In the data rows, zero lies at 4.5, halfway between 4 and 5.
Each pair is two rows. How far apart are they, by a hidden measure? 0 means very close, and 30 very far. Two or three weighted sums of its numbers give each row a place; it is the straight-line distance between the places.
"5 2 5 3 5 4 4 4 5 4"
"3 7 2 5 5 6 1 5 5 4" ~ 7
"4 4 7 7 5 6 5 4 3 4"
"3 7 1 6 4 6 2 5 5 4" ~ 5
"4 2 3 5 4 4 6 3 4 4"
"6 4 7 3 5 4 7 3 5 6" ~ 26
"5 5 3 4 5 4 4 5 5 4"
"4 5 5 5 5 4 4 6 5 4" ~ 4
"6 4 5 4 4 4 7 5 4 7"
"5 4 6 6 5 5 6 4 4 4" ~ 11
"6 3 7 2 5 3 5 6 6 4"
"4 4 6 6 5 5 5 6 3 4" ~ 10
"4 7 2 6 4 6 2 3 5 3"
"5 5 6 6 6 5 4 4 4 3" ~ 14
"3 4 6 5 5 6 4 6 3 3"
"4 7 3 6 5 4 3 5 6 4" ~ 14
"4 2 4 4 2 5 7 6 1 6"
"5 4 6 2 6 2 4 4 8 5" ~ 16
"5 7 4 4 7 3 4 4 7 3"
"4 4 5 5 5 5 6 5 2 4" ~ 7
"3 6 5 7 4 6 4 4 3 3"
"3 7 3 6 5 5 3 4 5 3" ~ 6
"3 5 4 6 4 5 4 3 5 3"
"4 3 5 6 6 5 7 4 4 4" ~ 17
"5 3 5 5 6 5 7 4 3 4"
"4 6 3 6 4 7 3 4 3 3" ~ 9
"3 6 3 5 4 6 2 5 4 3"
"3 7 2 7 3 7 3 4 4 4" ~ 11
"5 5 5 4 5 5 6 2 5 4"
"5 5 5 4 4 5 5 6 5 5" ~ 14
"5 5 4 8 6 7 4 2 3 4"
"5 4 5 6 4 5 6 6 2 3" ~ 10
"5 1 8 0 3 0 5 7 9 9"
"5 6 5 4 6 2 3 4 7 3" ~ 9
"5 4 5 6 5 6 5 3 3 4"
"5 8 0 4 4 5 2 4 6 3" ~ 3
"4 5 1 3 3 8 0 7 4 6"
"4 5 7 4 5 4 5 5 4 3" ~ 28
"5 5 6 5 5 6 5 5 2 4"
"5 6 5 3 6 3 3 4 7 3" ~ 4
"4 5 3 4 3 7 1 6 3 5"
"6 5 6 3 4 6 4 0 4 5" ~ 21
"5 7 1 5 4 5 2 3 5 4"
"5 6 4 6 5 5 3 4 5 3" ~ 9
"5 4 6 3 4 4 6 7 4 5"
"5 3 6 5 5 5 6 6 2 4" ~ 7
"3 7 3 7 5 7 3 4 5 2"
"4 6 4 6 4 5 3 4 5 3" ~ 14
"4 3 6 1 4 2 5 6 7 7"
"5 7 2 5 2 7 3 2 4 3" ~ 22
"4 7 3 5 4 5 3 3 5 4"
"4 4 6 6 5 6 6 7 2 3" ~ 23
"5 3 6 1 4 0 3 5 9 7"
"4 5 5 6 4 5 5 4 3 4" ~ 13
"4 5 5 8 7 6 5 3 3 3"
"5 3 6 0 4 0 4 6 9 8" ~ 21
"3 7 1 6 4 6 2 3 6 3"
"4 5 6 6 6 6 5 2 4 4" ~ 10
"5 4 7 3 6 2 4 4 8 5"
"6 5 2 5 3 5 5 3 4 4" ~ 19
"4 4 6 4 5 4 5 2 5 4"
"5 4 5 4 4 4 7 5 4 5" ~ 7
"5 1 7 0 3 0 6 9 9 9"
"4 4 5 4 5 3 4 6 5 4" ~ 12
"3 6 3 5 5 5 3 4 6 3"
"3 4 4 2 3 5 2 6 4 6" ~ 15
"5 4 5 8 5 5 5 5 1 4"
"6 0 8 0 5 0 4 5 9 6" ~ 18
"4 6 5 5 6 4 3 5 5 4"
"3 6 2 6 4 8 1 5 4 2" ~ 22
"5 5 6 3 5 3 5 5 5 4"
"5 4 6 4 6 3 5 4 6 4" ~ 11
"5 5 4 6 3 6 4 2 4 3"
"5 5 5 3 5 3 4 5 6 5" ~ 22
"4 0 3 0 0 1 7 7 8 9"
"5 3 5 4 5 4 8 5 4 5" ~ 12
"4 4 4 4 3 4 7 6 3 6"
"5 2 4 4 4 4 6 4 5 6" ~ 17
"4 4 6 6 5 6 5 2 4 4"
"5 3 5 4 3 4 6 5 3 5" ~ 11
"4 4 4 6 4 5 5 4 3 4"
"5 4 5 6 4 6 6 5 2 4" ~ 8
"5 3 5 4 3 4 7 6 3 7"
"3 5 5 6 5 6 4 5 4 3" ~ 16
"4 9 0 5 4 6 2 4 6 3"
"5 4 4 6 5 5 5 5 3 4" ~ 8
"5 5 5 3 6 1 3 4 8 5"
"5 4 6 6 6 6 6 4 3 4" ~ 14
"5 3 5 5 5 5 7 5 3 5"
"4 6 4 6 5 5 3 4 4 4" ~ 12
"4 0 7 0 2 0 5 8 9 9"
"4 2 4 3 3 4 6 4 4 6" ~ 17
"4 6 3 4 4 6 1 5 4 4"
"6 5 6 3 5 3 5 5 6 5" ~ 8
"4 6 4 3 5 4 4 5 4 5"
"5 4 4 6 5 4 6 3 4 4" ~ 17
"6 5 6 3 5 4 4 5 5 5"
"5 3 4 4 3 4 6 5 3 6" ~ 18
"5 4 6 3 5 3 5 4 6 5"
"3 7 2 6 4 6 1 5 5 4" ~ 6
"4 5 5 4 5 5 5 5 4 4"
"4 4 5 6 4 5 6 5 3 4" ~ 9
"3 5 6 6 6 5 5 3 4 4"
"4 5 4 4 4 5 3 6 4 5" ~ 12
"5 6 6 6 6 5 4 5 4 3"
"5 3 7 2 4 1 4 5 7 7" ~ 13
"5 4 4 5 4 4 6 2 4 4"
"3 7 3 7 5 6 2 5 4 3" ~ 17
"5 3 5 0 3 1 4 6 7 9"
"5 1 3 3 2 3 6 5 5 7" ~ 25
"5 3 6 6 6 5 6 4 3 4"
"5 6 4 4 4 5 4 5 4 5" ~ 16
"5 3 7 3 4 4 8 5 5 6"
"4 3 5 6 5 6 6 6 2 3" ~ 15
"4 5 7 5 5 5 5 4 3 3"
"3 5 4 5 5 6 3 5 4 3" ~ 18
"4 4 5 4 5 4 4 6 5 3"
"4 8 2 6 4 7 2 4 6 3" ~ 8
"4 5 4 3 4 6 3 6 4 5"
"6 0 5 1 3 1 4 4 8 8" ~ 11
"6 5 5 2 5 2 4 4 7 6"
"5 4 6 3 5 3 7 3 5 6" ~ 11
"5 3 6 6 5 5 7 6 2 4"
"6 5 5 2 4 3 4 6 5 7" ~ 21
"4 4 3 6 5 4 6 2 5 4"
"3 8 0 6 4 7 1 4 5 3" ~ 12
